In the data rows, zero lies at 7.5, halfway between 7 and 8.
Some points, each followed by its number:
ndarray[ 9  4  6  6 12 11 10  9] 0
ndarray[ 2  9 10 12  7  8  4  3] 1
ndarray[ 5  9  8  8 10  7 10  6] 2
ndarray[15  6  9  5  7  7 13  6] 3
ndarray[7 9 8 5 9 9 5 6] 4
ndarray[10  6  8  7  4  8  7  6] 5
ndarray[4 7 7 9 7 7 9 8] 6
ndarray[ 8  7 11  8  8  9  8  6] 7
ndarray[10  9 10  6  9  8  6  8] 8
ndarray[ 6  8  5  9  4  4  8 12] 9
ndarray[13  6 11 10  0  6  5  5] 10
ndarray[8 8 8 8 7 8 9 7] 11
ndarray[ 9  6  6  5 12  9  7  6] 12
ndarray[ 5 14  8 13  2  7  2 15] 13
ndarray[ 8 11 12  8  4  6  6  4] 14
New points follow, each followed by the numbers of its three nearest points above by angle, nearest first.
ndarray[ 9  6 10  7  9  6  9  7] 3 7 8
ndarray[7 8 8 7 8 7 8 8] 2 6 8
ndarray[ 7  9  7 10  9 11  7  7] 1 2 7
ndarray[ 3 11 11  5  7 10  4 12] 13 4 8
ndarray[ 9  6  7 10  9  8  9  9] 0 3 11
ndarray[ 4  8  2 12  4 11  9  6] 6 1 9
ndarray[ 6  7  9  5  6 10  7  8] 4 7 5
ndarray[ 6  9  3  9  8  9  4 10] 13 9 4
ndarray[ 8 11  8  9  5  6  7 10] 13 9 14
ndarray[9 7 8 8 9 8 7 7] 12 8 7
ndarray[12  9  5 15  6  5 15  6] 11 3 9
ndarray[11  7  8  6  7  8 10  3] 3 11 5
ndarray[10  7  5  7  7  8 10  9] 3 0 11
ndarray[ 5 11  7  6  9 10  6  8] 4 2 13
ndarray[8 6 7 9 9 7 9 9] 0 6 9
ndarray[ 7  8  7 11  5  6 10  8] 9 6 11
ndarray[ 4 11  6 12 10  5  9  8] 2 6 1
ndarray[ 5  9  8 11  8  9  8  7] 1 6 2
ndarray[11  6 11  3 11  9  7  6] 8 12 7
ndarray[10  7 14  5  9  4 11  9] 3 8 7
ndarray[ 8  5  8  5 10  7  5 10] 12 0 8
ndarray[ 2  8  6 10  5  7  4  7] 1 6 13
ndarray[ 7  7  7  7  8  7  8 10] 9 0 6
ndarray[ 9  6 10  1  8  5  9  9] 3 8 12
ndarray[ 7 10  8 10  9  8 10 10] 2 11 13
ndarray[8 7 7 7 8 7 8 8] 0 3 12
ndarray[ 7  3  4  9 11  7 11  7] 0 12 6
ndarray[ 9  7  6  9 10  9  8 10] 0 12 8
ndarray[6 7 7 9 9 9 8 6] 2 1 6
ndarray[10  4  8  6  9  7  9  7] 3 0 12
ndarray[ 6  8  7  9  6  7  4 10] 13 9 1
ndarray[ 8 11  7  6  8 10  4 12] 13 8 4
ndarray[ 8 10  7  9  6  7  6  9] 13 9 14
